Here is a table of points, one per row:
array([  4,   3,  13, -24,  42,  -5, -25, -10, -61,   8, -29,  -4,  -1,   4,
       -15,   6,  -8,  -7,  -3, -22,  -3, -17,   8, -10])
array([  3,  24,  51,  33, -23, -18,  16,  24,  36,  10, -30,  33,  61,  -2,
         3,  21,   2,  -4,  20,  93,  40,  42,  39, -28])
array([ -8,  15,  21,   8,   0,  12,  10,  -2,  11,  17, -24,  15,  69, -11,
       -10, -14,   1,  -4,  16,  78,  -1,  32,  28, -23])
array([ -4, -25, -11, -35,  27,  -4, -28, -26, -24,  -8, -13, -26, -20,  -9,
        -4, -30,  -9, -11, -39, -32,  -9, -40, -11,   2])
array([-10, -32, -45, -12, -32, -20,  13,   3, -17, -12,  13, -24,  10, -28,
        14, -28,   9,  11, -21, -34, -12, -38, -27,  11])
array([  2,  17,  18,  18, -10,   2, -10, -10, -69,   1, -26,  -5,  -9,   0,
       -10,  -9,  -1,  -3,  -9,  -7, -12,  -8,  -2, -36])
array([-22,  23, -35,  22,  34,  32,   9,  -7,  32,  21,  37,  49,  -3,  59,
        -3,  32,  52, -39,  -9,  26,  24, 103, -33,  -5])
array([ -5,  -9,  19, -36,  15,  -6,   0, -26, -61, -17, -33,  -8,  22, -29,
        -6, -17,   8,  -2, -25,   8, -35,  -7,  -7,  -6])
array([-14, -28, -13, -18,  26, -11, -16, -26,  -4, -13, -13, -29, -23, -30,
       -13, -13,   1, -14, -32, -33, -36, -31, -37,  15])
array([ -7, -10,   5, -42,  12,  -4, -21, -21, -12,  -4, -21, -19, -11,   0,
       -10, -31,  -7,  -6, -32, -43, -22, -33,  -3,   0])
array([ 39,  19,  37,  20,  16,  -8, -15,   9,  -3,   7, -27,  18,   9,  31,
         5,  18,  -7,  -6,  21,  32,  53,  48,  48, -39])
array([-25, -31, -14, -21,  -6,  -8, -28,  21,  26, -16, -12, -19, -12, -20,
         1, -19,  -1,   2, -24, -20, -29, -46, -33,  11])
array([ -5, -17,   3, -24,  21,  -2, -18, -18,  -6,  -8, -11, -16, -11,   0,
       -10, -16,   7,  -6, -38, -39,  -9, -43, -13,   9])
array([  5,  35,  31,  25, -10, -15,  -3,   8,  35,  -4, -24,  13,  33,  17,
        11,  32,  -1,  -5,  18,  70,  37,  34,  47, -24])
array([  9,   0,   3, -26,  45, -16, -19,  -8, -52,  -6, -20,  -2,  -3,   1,
        -9,   7,  -8, -14,   2, -23,  15, -21,  11, -15])
array([-19, -14, -36,  25, -35,  14,   6,  23,  10,  -6,  20,   5, -31, -12,
         2, -20,  -3,   7,  -5,  -9,  -4,  -6, -24,   7])
array([ 16,  17,  12,  -2,  14, -19, -28,  23,  -2,  16, -14,  20,  32,  14,
        -1,  11,   1, -19,  35,  30,  14,  16,  16, -38])
array([-19, -28, -20, -23,   0, -15,  10,   1, -25, -26, -13, -19,   7, -30,
        -9, -19,  -8,  -1, -34,  -3, -37, -42, -11,  22])
array([ -6,   6, -41,  25, -15,  17,  52,  20,   4,  13,  14,  -7, -43, -15,
        -7, -20,  -7,  23,   1, -41, -15, -37,  -6,  38])
array([ 26,  33,  27,  31,   9,  -6,   7,   0,   8,  10, -11,  31,  27,  15,
        27,  28,   2,  11,  20,  33,  44,  21,  39, -21])
array([  5,  -9,   4, -33,  34,   4, -21, -26, -28,   9, -21, -16, -12, -18,
       -12, -29,   3, -25, -35, -25, -12, -35, -16,  -4])
array([ 14,  42,  12,  16,  -8,   5, -21,  25,  26,   9,  -3,  25,  28,  25,
         6,  33,  -9, -17,  60,  24,  20,   6,  20, -14])
array([  3,  21,  28,  22,   1, -15,  -5,   8,  22,  -1, -23,  24,  44,  12,
        18,  12,  -9,   4,  42,  45,  34,  31,  29, -38])
array([ -3,  23,  12,  23, -16, -21,   0,  20,  48,   6, -12,  20,  51,  10,
         6,  20,  -5, -12,  43,  69,   1,  21,  21, -17])
array([ -9, -31,  -2, -36,  -2, -14, -14,  -2,  25,   7, -22, -12, -17, -27,
         2, -13,   8,   2, -27, -43, -43, -48, -18,  17])
array([ -1,  27, -36,  13, -22,  24,  36,  14, -15,  40,  22,   2, -46,   4,
        -3, -17,  -9,  42,   9, -15,  20, -13,  13,  39])
array([ 19,   0,  31,   8, -19,  -4, -26, -19, -68, -11, -26, -23,  12,  39,
       -13, -17,   1,   2,   9,  22,   6,  28,   7, -21])
array([ 16,  43,  21, -12,  16,   2, -18,  13, -12,  12,  -8,  28,   4,  19,
       -15,  46,   2, -17,  25,  15,  17,  -5,  19, -30])
array([ -7, -11,  22,  -9,  22,  -9,  -6, -19, -64, -17, -33,  -4,  45, -25,
       -14, -30,   9,  -5, -11,   8,  -3,   3,  -9,  -8])
array([ -5,  20,  18,  -3,  23, -21, -24,   0, -20,  10, -10,   2,  17,  -2,
       -12,  22,   2, -21,   6,  11,  -4, -13,  -9, -27])
array([ -3,  16,   4,  33,  -5,  19, -25, -19,  -6, -12,  35,  -6, -26,  -8,
        23,  33,  -8, -43, -43,  32,  44,  86,  16,  10])
array([  4,   1,  10, -21,  13, -14, -13, -29, -59,   8, -24,  -3,  32, -33,
       -14, -27,   9,   4, -10,  24,  -1,  -6,   5, -10])
array([  8, -11,   9, -19,  31,  -3, -17, -19, -58,  -7, -17,  -6, -18,   1,
       -14, -14,  -4, -18,  -7, -21,  -2, -28,   5,  -1])
array([ 36,   9,  27,  13,  17,   1, -25,  11,  -1,   8, -15,  23,  25,  26,
        22,  21,  -9,  -7,  26,  41,  47,  48,  38, -32])
array([-22, -26,   3, -39,  10,  -2,  -7,  -6,  37,  -9, -31, -15, -20, -11,
        -9, -16, -10,   4, -20, -35, -34, -36, -36,  16])
array([  1, -20, -45,  34, -22,  14,  10,   6,  10,  16,  13,  -1, -34, -13,
        -1, -14,   4,   2,  -6, -18, -19,   5, -33,  28])
array([ -6,  39,  19,  11, -31,   4,  10,  -5,  54, -12,  -2,  20,  64,   7,
         8,  22,  -7,  -3,  35,  69,  -9,  29,  32, -20])
array([  2,   7, -30,  34,   1,  32,  21,  12,   1,   9,  29, -14, -46,  14,
       -10,  -7,   9,  28,  -8, -15, -35, -28, -11,  36])
array([ -5, -23, -30,  18, -38,  15,   5,  -5,  20,   2,  60, -30, -18, -29,
        20,   0,  -7,   6,  18, -36, -10,  12, -28,  -8])
array([-10,  34,  19,  33, -13,   2,  -2,  13,  48,   1, -15,  26,  64,  11,
        -5,  13,  -7, -16,  31,  69,   1,  29,  30, -28])
array([-17,   7,   4,   8,  13,  23,  -2, -28,   8,   4,  65,  18, -39,  14,
        18,  37,  -7, -56, -41,  35,  56,  83,  -1,  -1])
array([-20,  18, -37,  18,  40,  -1,  14,  -2,  -6,   5,  20,  17,  14,  26,
        13,  21,   9, -44, -32,  -8,  15,  54, -17,  10])
array([ -6, -23,  -6, -27,   4, -16, -16, -28,  20,   1, -29, -23, -19, -19,
         9, -23,  -8,   0, -34, -35, -26, -41,  -9,   9])
array([-25, -28, -21, -21,  -7,   5, -17,   4,  43, -23, -21,  -4, -32, -21,
         8, -17,  -3,  12,  -8, -35, -37, -38, -36,  19])
array([ 34,  -4,  42,  29,  20, -17,  -2,  -9, -33,   4, -24, -24,  15,  57,
        -2, -24,  -6,   7,  16,  21,  39,  60,  29, -31])
array([-26, -31, -16, -37,  -1, -10, -21,  11,  46,  -5, -16,   7, -34, -20,
         5,  -5,   1,  10,  -7, -36, -41, -37, -31,  19])
array([ 22,  20,  19,   7,  -2, -22, -20,  22,  20,  -3, -14,  30,  22,  30,
         3,  37,  -5,  -4,  30,  38,  28,  13,  35, -28])
array([  4,  11,  10,   3, -22,   3,   3,  -1, -40,  11, -13, -17,  28,  -1,
         1,  -8,  -8,   1, -19,   2, -40, -23,  -6, -21])
array([  7,  25,  26,   2,  -1,   2,  13,   9,  -5,  -2, -29,  25,  70, -31,
        -5,  -9,  -4,  -4,   0,  73,  -5,   9,   0, -22])
array([ -7, -26, -38,  -5, -38,   1,  -8,   3,  42, -12,  35, -29, -25, -24,
        20, -14,   7,   2,   1, -31,  -1,  25, -31,  21])
array([ 13,  20,  20,  15,  -6, -13, -12,  10,  43,   5, -12,  25,  36,  24,
        11,   9,  -2,   4,  28,  46,  16,  32,  36, -32])
array([-16, -24, -11, -39,  -9,  -9, -19,   9,  36, -26,  -1,  -4, -24, -17,
        -4, -23,  -9,   6, -13, -30, -42, -41, -32,  18])
array([ -6,   5, -43, -10, -15,  37,  10,  -3,   6,  15,  24, -13, -43,  16,
         2,  -3,  -6,  25,  -5, -39,  12, -43,  14,  28])
array([  2,  14,  35,  20, -18, -12,  -5, -24, -64,  -4, -30, -28,  17,  17,
       -14, -29,  -9,  14,   0,  24,  -1,  14,   5, -24])
array([  1, -16, -37,  19, -28,  19,  20,  16,  12,  10,  21, -13, -30, -13,
        12, -15,   2,  11,  -5, -10, -32, -17, -32,  46])
array([  4, -21, -27,  -9, -24,  20,  -6,   6,  41, -10,  47, -16, -18, -22,
         9,  -3,   4, -15,  -4, -22,   3,   9, -18,   3])
array([  5, -12,   8, -34,  47,  13, -24, -25, -37,  -2, -29, -25, -17,  -3,
       -13, -16,  -8, -16, -11, -37, -11, -36,  -6,  -1])
array([ 11,  21, -35,  18, -28,  13,  40,  24, -17,  24,  30,   4, -44,   1,
       -15, -11,  -3,  58,   9, -13,  17,  12,  14,  25])
array([  5,  -3,   0, -22,  29,  -6, -19,  -5, -51,   7, -25,  -1, -14,   3,
        -8,  14,  -3, -21,  -3, -10,  -2,  -7,  -3, -17])
array([-17, -21, -24, -23,   8, -16, -13, -13, -29, -14,  -4, -24,   0, -25,
        -2, -26,  -3,  11, -32, -39, -40, -40, -25,  16])
array([ 20, -28, -28,  -2, -18,  -4,  41,  -6,  27,  -4,  64, -10, -11,   6,
        12,  10,  20,   9,  15, -29,  21,  30, -30,  -4])
array([ 22, -11,   6, -18,  29,   6, -23, -13, -39,  -2, -13,   8,   3,  13,
        -9,  -6,  -3, -13,   6,  -3,   6,  -9,  21, -15])
array([  8,   9, -11, -32,  39,   3, -14, -16, -63, -11, -21,  -8, -11,   6,
         2,  -8,   0,  -7,  -3, -29,  -7, -29,   0,  -8])
array([-14, -19,  27,  -4, -16,  -8, -18,  -4,   2, -22, -27,  -3,  42, -32,
        -1,  12,  12,  11, -20,  23, -29,   9,  -7,   9])
array([ -2,   7, -39,  39, -11,  25,  33,  17,  19,  18,  28, -17, -33, -16,
       -15, -20,  -4,  24,  26, -16, -18, -41, -15,  40])
array([  9, -21, -32,  38, -25,   2,  36,   9,  25,  22,  30,  -7, -39, -19,
        -4, -18,  -5,  17,   9, -20, -39, -29, -31,  23])
array([-18, -13, -40, -13, -10,  22,   4,   1,   4,  -8,  31, -28, -44,  -9,
       -13,  -7,   4,  30,  -1, -42, -26, -48,  -3,  11])
array([-26, -21, -10, -17,  25,  -7,  -3, -20, -31, -15, -20, -27, -15, -32,
         3, -21,  14,  -7, -36, -32, -32, -44, -11,  15])
array([  1, -16, -32,  18, -30,  12,  32,  19,  22,  19,  19,  -4, -38, -13,
         1, -20,  -8,   8,   8,  -9, -44, -29, -16,  34])
array([ 16, -10,   8, -40,  43,  13, -21, -24, -44,  -9, -11, -15, -19,  -5,
       -13,  -1,  -7, -22, -22, -43,   2, -24,  11,  -2])
array([  2, -26,   1, -34,  34,   0, -26, -23, -22,  -7, -28, -15, -11,  -7,
        -8,  -8,  -9, -18, -13, -44,  -4, -20,  -5, -12])
array([-17,  -6, -26, -20, -28,   3,   3,  -1,  17, -12,  17, -25, -16, -33,
        -5, -19,  -2,  24,   4, -35, -35, -34, -14,  16])
array([ 26,  25,  48,  26,  28,  -6, -19,   2,  -5,  17, -11,  23,   9,  29,
        11,  19,  -4,  -4,  34,  27,  54,  37,  37, -39])
array([  4,  -3, -20,  23, -40, -19,   8, -20,  13, -26,  35,  -6,   1,  40,
        44, -13,  -1, -29, -23, -10,  85,  75,  34,  17])
array([-22, -26,   5, -34,   8,   0, -27,   1,  27, -18, -20,  -6, -12, -34,
       -14, -10,  -3,  11, -14, -43, -44, -46, -25,   2])
array([ -5,  47,  22,  21, -34,  14,  14,  21,  53,  -2, -13,  35,  78, -13,
         8,  32,  -4, -10,  32,  75,   9,  33,  32, -25])
array([-19, -25,  36, -32,  39,  -1,  15, -29,  -9, -16, -19, -25,  25,  -4,
        -4,   8,  -7,   0,  -9,   8,  -5,  -4,  -2,  43])
array([  7, -28,  45, -23,  36,  -2,  22, -29, -35,  -3, -25, -25,  42, -16,
       -11,   6,  -1,   4, -32,  37,  -1,  17,   7,  16])
array([  9, -27,  -1, -38,  46,  12,  -7, -13,   8,  -3, -30, -19, -23, -15,
       -12, -24,  -1, -15, -39, -22, -30, -47, -28,   3])
array([ 11,  16, -23,   9, -30,   4,  57,  18, -22,  38,  14, -18, -22,   3,
         0, -29,  -5,  44,  13,   7,  20,   7,  18,  34])
array([ -7,  47,  13,  14, -28, -11,  -1,  19,  35,  -4,   8,  29,  41,  23,
       -11,  45,  -6, -19,  62,  45,   8,   2,   3, -24])
array([ 15, -21, -28,  28, -25,  10,   3,  22,  13,  12,   5,  -9, -27, -22,
         7, -23,  -8,  14,  -6, -16, -13,  -8, -24,  20])
array([-11, -31,   9, -13, -28,   6,  12,  -4,  25,  -8, 122,  33, -46,  60,
        11,  62,  12,   1,  29, -30,  47,  80, -24,   2])
array([  9,   9, -22,  16, -24,   5,  32,  14,  -2,  33,  22,  -2, -30,  27,
        -9, -12,  -3,  52,   8, -21,  17, -15,  17,  33])
array([ 33, -30,  75,  33,  28,  -4,  85,   4, -15, -27, 127,  88, -26, 107,
        22, 127,  27,   5,  34, -30,  81, 126, -35, -24])
array([ -7,  36, -42,  28,  -8,  20,  30,  15,  -9,  27,  18,   9, -35,  18,
        -2, -12,   2,  46,   9, -36,   4, -25,  13,  29])
array([-19, -26, -12,  -6,  -7, -10, -28,  -2,  45, -24, -22,   2,  -8, -27,
        11, -16,  -1,  23,  -8, -23, -28, -31, -19,  17])
array([-27, -14, -32,  -3, -10,  47,   4,   7,  29, -10,  30, -27, -34, -28,
        -3,  -2,   9,   3,   9,  -3, -37,  -7, -14,  10])
array([ 21,  11,  47,  30,  12, -16,   1,   2,   6,   0, -13,  27,  42,   4,
         7,  14,  -3,  -9,  12,  66,  40,  40,  42, -35])
array([ -3, -16,  -6, -42,   7, -13, -13,   0,  17,  -1, -32,  -4, -19, -12,
        12,  -4,  -6,   3, -31, -43, -39, -34, -27,  10])
array([ -8,  30, -34,  26, -28,   6,  34,  25,  -5,  37,  25,   1, -35,  29,
        -2, -24,   9,  49,  20, -44,  27, -18,  14,  44])
array([-11, -18,  16, -24, -26, -17,   3,  30,  63,   8, -15,  27,  21, -29,
        31,  44,   6,  38,  35,  -5, -34, -20, -35,  35])
array([ 33,   9,  65,  33, -10,  28,  53, -17, -14, -26, 127,  84, -30,  76,
        30, 127,  29, -45,  -4, -13, 125, 127,  -7, -30])
array([  3, -26, -26,   8, -41,  -2,  -4,  15,  10,   0,   3,  -1, -15, -17,
        10, -26,   5,   6, -28, -24,   1,  -6, -13,  15])
array([-16,  -5, -23,  30,   6, -22,  -7, -10,  14, -17,   5, -24,  15,  20,
        27, -28,  16, -47, -42,   2,  43,  50,   9,  16])
array([ 11,  33,  -3, -11,  18, -16,  -9,   1,   2, -11, -12,  21,  29,  11,
        -6,  14,  -7,   6,  28,  22,  -7,  -1,   9, -36])
array([-17, -12, -33, -19, -15,  -2,   8,  -2,   3, -23,  19, -29, -26, -21,
       -13, -20,  -5,  24,  -7, -29, -29, -44,  -8,  13])
array([ -9,  47,  26,  23, -39, -18,   2,  18,  45,   0,  -9,  21,  64,   4,
        -5,  34,   5, -13,  39, 100,  20,  33,  41, -29])
array([  7,  16, -37,  24,  -2,  24,  35,  13,  10,  27,  17, -11, -37,  -7,
       -15, -20,  -9,  34,   3, -37,  -9, -42,   5,  28])
array([ 24,   6,  37,  13,  18,  -6, -17,  -2, -42,  -3, -33,  17,   6,  44,
         1, -13,  -6,  -9,   7,  18,  40,  31,  36, -39])
array([ -1,  29,  34,  24, -18,  -6,  12,   6,  45,  -3, -25,  19,  58,   4,
        -8,  21,  -8, -15,  31,  81,   9,  27,  24, -27])
array([ -3,  20, -35,  45,  15,  37,  26,  15,  18,  24,  31,  -3, -30,   9,
       -14,  -1,  -5,  20,  21, -19, -10, -47,  -6,  52])
array([  9,   1,   5, -22,  34, -12, -28,   5, -40,   1,  -2,  -2,   1,   1,
         4,  12,  -8, -17,  -2, -16,  -3, -15,  10, -23])
array([  4,   9,  29,   8,  -7,  11, -15, -13, -68,  -3, -18,   0,  14,  14,
        -4, -12,   2, -17,  -2,   6,  -2,  -4,  -6, -37])
array([  9,  -9,   1, -38,  29, -13, -20,  -4, -46,  -5, -27, -18, -13,   2,
       -15, -10,   4, -23, -28, -41, -11, -33, -14,   9])
array([  7,   7,  25,   4, -13,  -1,   0,   7,   4,   6, -32,   4,  57,  -5,
       -11,  10,  -3,  -7,  14,  65,   6,  31,  17, -37])
array([-13, -29, -18,  -8,  29,  -5, -15, -27,   2, -14, -29, -25, -15, -18,
       -14, -29,   5, -18, -37, -21, -43, -23, -17,  25])
array([  5,   9,  12,  -7, -31, -10,  44,  29,  33,  28, -23,   7,   7, -32,
        -5,   2,  28,  34,  40,  14,   8,  -2,   9,  28])
array([-17, -22,  -7, -41,  23, -10, -23, -12,  21, -11, -18, -29, -19, -28,
         2, -28,   2,  14, -26, -41, -42, -45,  -7,  25])
array([  4,  38,  31,  34, -29, -18,   5,  28,  37,  -4,  -3,  39,  70,  -2,
         1,  31,   9,  -3,  17,  90,  21,  29,  41, -23])
There is one direction along which these points spread out most. How many in every 100 of the points above lie lower along it than each point below? Answers are rounded to whole numbers. More than half of the points above lie lower than the first one.
array([ -2,   7, -39,  39, -11,  25,  33,  17,  19,  18,  28, -17, -33, -16,
       -15, -20,  -4,  24,  26, -16, -18, -41, -15,  40]) ~ 69
array([ -5,  47,  22,  21, -34,  14,  14,  21,  53,  -2, -13,  35,  78, -13,
         8,  32,  -4, -10,  32,  75,   9,  33,  32, -25]) ~ 5
array([ 19,   0,  31,   8, -19,  -4, -26, -19, -68, -11, -26, -23,  12,  39,
       -13, -17,   1,   2,   9,  22,   6,  28,   7, -21]) ~ 31
array([ 20, -28, -28,  -2, -18,  -4,  41,  -6,  27,  -4,  64, -10, -11,   6,
        12,  10,  20,   9,  15, -29,  21,  30, -30,  -4]) ~ 38
array([  4, -21, -27,  -9, -24,  20,  -6,   6,  41, -10,  47, -16, -18, -22,
         9,  -3,   4, -15,  -4, -22,   3,   9, -18,   3]) ~ 55
array([  2,   7, -30,  34,   1,  32,  21,  12,   1,   9,  29, -14, -46,  14,
       -10,  -7,   9,  28,  -8, -15, -35, -28, -11,  36]) ~ 67
array([ 22, -11,   6, -18,  29,   6, -23, -13, -39,  -2, -13,   8,   3,  13,
        -9,  -6,  -3, -13,   6,  -3,   6,  -9,  21, -15]) ~ 39
array([-19, -28, -20, -23,   0, -15,  10,   1, -25, -26, -13, -19,   7, -30,
        -9, -19,  -8,  -1, -34,  -3, -37, -42, -11,  22]) ~ 81
array([ -5,  20,  18,  -3,  23, -21, -24,   0, -20,  10, -10,   2,  17,  -2,
       -12,  22,   2, -21,   6,  11,  -4, -13,  -9, -27]) ~ 35
array([-17,  -6, -26, -20, -28,   3,   3,  -1,  17, -12,  17, -25, -16, -33,
        -5, -19,  -2,  24,   4, -35, -35, -34, -14,  16]) ~ 82
array([ -5,  -9,  19, -36,  15,  -6,   0, -26, -61, -17, -33,  -8,  22, -29,
        -6, -17,   8,  -2, -25,   8, -35,  -7,  -7,  -6]) ~ 58
array([  9,   9, -22,  16, -24,   5,  32,  14,  -2,  33,  22,  -2, -30,  27,
        -9, -12,  -3,  52,   8, -21,  17, -15,  17,  33]) ~ 49
array([ -7,  36, -42,  28,  -8,  20,  30,  15,  -9,  27,  18,   9, -35,  18,
        -2, -12,   2,  46,   9, -36,   4, -25,  13,  29]) ~ 55
array([ -6,   5, -43, -10, -15,  37,  10,  -3,   6,  15,  24, -13, -43,  16,
         2,  -3,  -6,  25,  -5, -39,  12, -43,  14,  28]) ~ 70
array([ -6,   6, -41,  25, -15,  17,  52,  20,   4,  13,  14,  -7, -43, -15,
        -7, -20,  -7,  23,   1, -41, -15, -37,  -6,  38]) ~ 78
array([ 16, -10,   8, -40,  43,  13, -21, -24, -44,  -9, -11, -15, -19,  -5,
       -13,  -1,  -7, -22, -22, -43,   2, -24,  11,  -2]) ~ 65
array([-22, -26,   5, -34,   8,   0, -27,   1,  27, -18, -20,  -6, -12, -34,
       -14, -10,  -3,  11, -14, -43, -44, -46, -25,   2]) ~ 94
array([-27, -14, -32,  -3, -10,  47,   4,   7,  29, -10,  30, -27, -34, -28,
        -3,  -2,   9,   3,   9,  -3, -37,  -7, -14,  10]) ~ 66
array([  1, -16, -37,  19, -28,  19,  20,  16,  12,  10,  21, -13, -30, -13,
        12, -15,   2,  11,  -5, -10, -32, -17, -32,  46]) ~ 73
array([  1, -16, -32,  18, -30,  12,  32,  19,  22,  19,  19,  -4, -38, -13,
         1, -20,  -8,   8,   8,  -9, -44, -29, -16,  34]) ~ 72
array([ -5, -23, -30,  18, -38,  15,   5,  -5,  20,   2,  60, -30, -18, -29,
        20,   0,  -7,   6,  18, -36, -10,  12, -28,  -8]) ~ 56
array([-17, -21, -24, -23,   8, -16, -13, -13, -29, -14,  -4, -24,   0, -25,
        -2, -26,  -3,  11, -32, -39, -40, -40, -25,  16]) ~ 98
array([ 11,  16, -23,   9, -30,   4,  57,  18, -22,  38,  14, -18, -22,   3,
         0, -29,  -5,  44,  13,   7,  20,   7,  18,  34]) ~ 41
array([  9,   1,   5, -22,  34, -12, -28,   5, -40,   1,  -2,  -2,   1,   1,
         4,  12,  -8, -17,  -2, -16,  -3, -15,  10, -23]) ~ 45
array([ 24,   6,  37,  13,  18,  -6, -17,  -2, -42,  -3, -33,  17,   6,  44,
         1, -13,  -6,  -9,   7,  18,  40,  31,  36, -39]) ~ 24
array([-26, -21, -10, -17,  25,  -7,  -3, -20, -31, -15, -20, -27, -15, -32,
         3, -21,  14,  -7, -36, -32, -32, -44, -11,  15]) ~ 95
array([ -4, -25, -11, -35,  27,  -4, -28, -26, -24,  -8, -13, -26, -20,  -9,
        -4, -30,  -9, -11, -39, -32,  -9, -40, -11,   2]) ~ 86
array([ -8,  15,  21,   8,   0,  12,  10,  -2,  11,  17, -24,  15,  69, -11,
       -10, -14,   1,  -4,  16,  78,  -1,  32,  28, -23]) ~ 20
array([  7, -28,  45, -23,  36,  -2,  22, -29, -35,  -3, -25, -25,  42, -16,
       -11,   6,  -1,   4, -32,  37,  -1,  17,   7,  16]) ~ 37
array([ -7, -26, -38,  -5, -38,   1,  -8,   3,  42, -12,  35, -29, -25, -24,
        20, -14,   7,   2,   1, -31,  -1,  25, -31,  21]) ~ 61
array([  5,  35,  31,  25, -10, -15,  -3,   8,  35,  -4, -24,  13,  33,  17,
        11,  32,  -1,  -5,  18,  70,  37,  34,  47, -24]) ~ 6
array([-17, -22,  -7, -41,  23, -10, -23, -12,  21, -11, -18, -29, -19, -28,
         2, -28,   2,  14, -26, -41, -42, -45,  -7,  25]) ~ 99
array([-18, -13, -40, -13, -10,  22,   4,   1,   4,  -8,  31, -28, -44,  -9,
       -13,  -7,   4,  30,  -1, -42, -26, -48,  -3,  11]) ~ 93
array([ 21,  11,  47,  30,  12, -16,   1,   2,   6,   0, -13,  27,  42,   4,
         7,  14,  -3,  -9,  12,  66,  40,  40,  42, -35]) ~ 5
array([  5, -12,   8, -34,  47,  13, -24, -25, -37,  -2, -29, -25, -17,  -3,
       -13, -16,  -8, -16, -11, -37, -11, -36,  -6,  -1]) ~ 75
array([ -3,  20, -35,  45,  15,  37,  26,  15,  18,  24,  31,  -3, -30,   9,
       -14,  -1,  -5,  20,  21, -19, -10, -47,  -6,  52]) ~ 60
array([ -1,  29,  34,  24, -18,  -6,  12,   6,  45,  -3, -25,  19,  58,   4,
        -8,  21,  -8, -15,  31,  81,   9,  27,  24, -27]) ~ 7
array([-26, -31, -16, -37,  -1, -10, -21,  11,  46,  -5, -16,   7, -34, -20,
         5,  -5,   1,  10,  -7, -36, -41, -37, -31,  19]) ~ 90
array([  9,  -9,   1, -38,  29, -13, -20,  -4, -46,  -5, -27, -18, -13,   2,
       -15, -10,   4, -23, -28, -41, -11, -33, -14,   9]) ~ 76
array([  1, -20, -45,  34, -22,  14,  10,   6,  10,  16,  13,  -1, -34, -13,
        -1, -14,   4,   2,  -6, -18, -19,   5, -33,  28]) ~ 64
array([ 15, -21, -28,  28, -25,  10,   3,  22,  13,  12,   5,  -9, -27, -22,
         7, -23,  -8,  14,  -6, -16, -13,  -8, -24,  20]) ~ 65
array([-16, -24, -11, -39,  -9,  -9, -19,   9,  36, -26,  -1,  -4, -24, -17,
        -4, -23,  -9,   6, -13, -30, -42, -41, -32,  18]) ~ 91
array([ 34,  -4,  42,  29,  20, -17,  -2,  -9, -33,   4, -24, -24,  15,  57,
        -2, -24,  -6,   7,  16,  21,  39,  60,  29, -31]) ~ 22
array([ 16,  17,  12,  -2,  14, -19, -28,  23,  -2,  16, -14,  20,  32,  14,
        -1,  11,   1, -19,  35,  30,  14,  16,  16, -38]) ~ 25
array([ 11,  21, -35,  18, -28,  13,  40,  24, -17,  24,  30,   4, -44,   1,
       -15, -11,  -3,  58,   9, -13,  17,  12,  14,  25]) ~ 45
array([  9,   0,   3, -26,  45, -16, -19,  -8, -52,  -6, -20,  -2,  -3,   1,
        -9,   7,  -8, -14,   2, -23,  15, -21,  11, -15]) ~ 48
array([  3,  24,  51,  33, -23, -18,  16,  24,  36,  10, -30,  33,  61,  -2,
         3,  21,   2,  -4,  20,  93,  40,  42,  39, -28]) ~ 2
array([ -3, -16,  -6, -42,   7, -13, -13,   0,  17,  -1, -32,  -4, -19, -12,
        12,  -4,  -6,   3, -31, -43, -39, -34, -27,  10]) ~ 84
array([  7,   7,  25,   4, -13,  -1,   0,   7,   4,   6, -32,   4,  57,  -5,
       -11,  10,  -3,  -7,  14,  65,   6,  31,  17, -37]) ~ 21
array([ 39,  19,  37,  20,  16,  -8, -15,   9,  -3,   7, -27,  18,   9,  31,
         5,  18,  -7,  -6,  21,  32,  53,  48,  48, -39]) ~ 8
array([  4,   3,  13, -24,  42,  -5, -25, -10, -61,   8, -29,  -4,  -1,   4,
       -15,   6,  -8,  -7,  -3, -22,  -3, -17,   8, -10]) ~ 52
array([-14, -19,  27,  -4, -16,  -8, -18,  -4,   2, -22, -27,  -3,  42, -32,
        -1,  12,  12,  11, -20,  23, -29,   9,  -7,   9]) ~ 40
array([  5,  -3,   0, -22,  29,  -6, -19,  -5, -51,   7, -25,  -1, -14,   3,
        -8,  14,  -3, -21,  -3, -10,  -2,  -7,  -3, -17]) ~ 47
array([ -7, -10,   5, -42,  12,  -4, -21, -21, -12,  -4, -21, -19, -11,   0,
       -10, -31,  -7,  -6, -32, -43, -22, -33,  -3,   0]) ~ 80
